Named turns come first, each shown by rows before and after it. Which turns, in which order, take the first row of each pair that follows to the second? Write the first one first, as in the answered first pair.
Zibiz:
[  7   0  -4  14   0   7  21  -3  -2  -5   4  -5   3 -15  -5   0 -13   5
  11   9  12   9 -10  -8   2 -17  11  -6   0  20   9   5  -4 -24 -14] => [  9  12 -17  10  -5  12   9   0  -3 -11  -7  -8 -13  -6   2  -3 -15   3
   4   0  20  12   0   0  -5  -7  11 -12 -14   7   3   1 -12 -19 -15]
[ -4   8 -11   4  -1   2  -3  -3  -4  -9  -5  -2  -1   6   4 -12  -1   9
  -2  -6   1   5  -6   0  -2   7   4  -6  -4   7   3  -4  -8  -1   4] => [  0   4 -12  -7  -1  -2  -2   3   5  -8   0  -1  -7   4  -1   6   2   3
 -10  -6   1   9   7  10   2   6   0   2  -4  -8  -5  -6   2   4   0]
[ 1 -9  2 -3  4 -1 -1  0  3  2 -1 -1 -3 -6  1  6  6  6  1 -1 -1  5  4  3
  7  5  0  2  5 -8 -2  1 -2  5  2] => [  1 -10   3   2   5  -2  -1  -2   1   4  -1  -1   1  -8   1   0   6   7
   4   0  -5   4  -1   0   8   4   2   1   7  -2   2   4  -4   3   3]
Rut:
[ 10   9   8   8   3   2  -2  -6 -10   3 -12   5   0   3   6 -14 -12   1
   9   2   3  -8   3 -14  -3  -6  -3   1   7  -3  -5   2 -13   5  -5] => [  4  16   3   6   7   4  -9  -2  -8   1 -13  -4  -3   2   7 -13  -8  -5
   6   2   3  -6   0 -11 -10  -2   4  -5  -1   2  -6   2 -14   1  -8]
[  6   0   2   8   2   5   5  -2   1   5   3 -15   7  -8 -11   6   3   0
   3   6   3  -1  -9 -22  -5  -9  -4   2   5   3   5  10  -1 -21  -4] => [  7  -1   2   9   1   4   5  -2   2   6   5 -13  10  -9 -12   6   2  -2
   3   5   2  -2  -9 -20  -5  -8  -3   1   6   3   5  10  -1 -20  -5]
[  3  11 -13  -3   2   3  -5   5   3  -4 -13   5  -6   1   7  -1   0  -4
   2  -4   8   4   6   5  -4  13   4   1  -9  -7  -6   0  -4   8  -4] => [  2   8 -13  -5   3   3  -4   5   5  -3 -10   0  -4  -1   3   2   2  -6
   0  -4   8   8   3   8  -3  16   5   1 -11  -5  -6   1  -1   6  -4]
vopaz:
[ 18   0   1  -1 -14  -5   5  -5 -11   5 -12  13 -11   2   7 -12  -2   8
   0  -5   2  -4  16  -2   8  -8 -17   3   3 -24   5  -5 -17  16   1] => [ 13   3  18 -12   9 -15   7  -1  -3  14   6   1   2 -12  -8  14   2 -21
   0   6  -7  -8  16  -6  -4 -19  -7  10   2 -13   0   0   6   5  -7]
[-9 10  2  3  8  1 -4  0 -3 -3 -6 -2 -1 -6 -1 -7  5 -3 -1  0 -3  1 -2  1
 -3  1  7 -4 -6  9  4 -1 -4 -6 -1] => [ -7  10  -1   2   4   2  -6  -1  -3  -4 -11   1  -6  -3   2 -11   1   4
  -1  -4   0   2   2   2  -3   4   5  -3  -6   2   2  -1  -9  -3   1]
[  7 -11 -15   1  -3  17  16   8   5   0   6  -7  -1  10   7  18   2  25
  -5  -4  -5  16  -9  13  23  22   5   6  -1  -8 -12   6  -2  -3   6] => [ 10  -6 -10  -6   3  14  12  10  12   2   9  -8  -3   9   4  30   1  15
  -8  -3  -4  13   2  14  17  17   5  12  -2 -15 -21   6   6  -1   0]
fel:
[ -2  -6  -4  -1 -20   4  10   2   0  -3  -5  -6  -1  -7   2  -6   9  13
  -5 -15  -4   6 -11  10 -12  -9  -4 -16  -2  -3   2  -8   5 -10   4] => [  1  -5  -2   2 -19   4  13   1  -3  -2  -6  -3   1  -7   5  -9   8  14
  -2 -16  -5   5 -11   8 -11 -10  -5 -15   1  -1   3  -8   3  -9   4]
[  0 -15   5  -1  -4  -6   4  -3   6  -3   5   9   2  -4   2   1   5   4
   4  -2  -5   0   3   2  20  -3  -4   4  10  -8  -1   1   5   5   2] => [ -5 -12  -4  -6  -1  -5  -3   4  10  -5   6   0  -2  -3   0  10   8  -7
  -4  -1  -3   4   1  11  12   3   2   2   0  -8  -5   0  12   1   1]
[-14  -5   3   1   2  -1   5   4   6  -2  -2  -2   3  -5   7  -4  11  -5
   4   2 -12  -3 -15  -9  -6 -14   6   0  -5  17   8  -4   3 -10  -9] => [ -8  -9   7   4   0  -3  11   1   4  -1  -3   7   5  -5   7  -5   8   0
   8   2 -13  -4 -12 -12   0 -16  -1   3   3  14  11  -3   1  -5  -8]
Pairs:
(2 to 3 turns a pair)
[ -1 -16  10   0   1  -4   7   3   4   7   6   2   8   1 -10   2   6   2
   8   6  -4  -8  -5   0  12   0  -6   6   6   2   2  -9   3   6   3] => [  0   4  11  -9  10  -3  -3   3   4   8   1  -4   3   0  -8   6  -3 -14
   7   5  -1 -15   3  -5  -2  -5   2   3  -1  -2  -7  -7   3   7  -4]
Zibiz, vopaz, vopaz
[ -8  -1   3  -2  18  -3 -18  -8   4  10  12 -18   4 -16  -3  21   0 -19
   3  -5   2  -1   5   1  -6   8  16   7  -8   7   7   4  14  -6   3] => [ -9   5  -5   3  14   4 -25  -8  -2   5   3 -19  -4 -12   4   5  -3 -14
   3 -10   9  -2   2  -1 -12  14  19  -1 -14   9   8   4   3  -6   4]
Zibiz, Zibiz
[  4   7   1  11 -13  10   3 -10  -9   1  -1  12   2   4  12 -18 -12   1
   6   2   6 -15  -4 -15  13  -8  -8  -3  -2 -11  -8  -7  -5 -18   2] => [  5   1  10   7 -10   4  12 -10  -6   4   8  13  10   1   5  -7 -11  -1
   7   5   2 -16  -5 -13  19 -13 -12   6   6 -11  -5  -6   5 -18   1]
Zibiz, Zibiz, Zibiz
[ 17  -6  18  11  -2   4  14 -12  -5   4   2  13  14  -7   2 -14  -5  11
  20   8  -8  -9  -1 -22   4 -14  -5   5  19   6  13   5 -11   4   2] => [ 25   6  -5  -9 -10   3  -1  -3   6  -6  -9  14 -16   6   5   3  -7   6
  -3  -6   5   2  29  -2  -3  -4  -8   6   0 -31  -8  -3 -10  18  -5]
Zibiz, Zibiz
[  7  -1  12  -8  13  -9   5   1   4   9  12   5   3   0  -7  24  -2 -13
   2  10  -8  -8  11  -1  -2 -13   2  14  10  -2  -8   4  15  10  -2] => [ -4  19  -4   4  13   4 -15   1  -9   0  -6  -9  -4   8   9  -2  -5 -12
   2   5   0  -9  -3  -6 -23   0  19  -7 -11  18  -3   7  -4  -1  -2]
fel, Zibiz, Zibiz
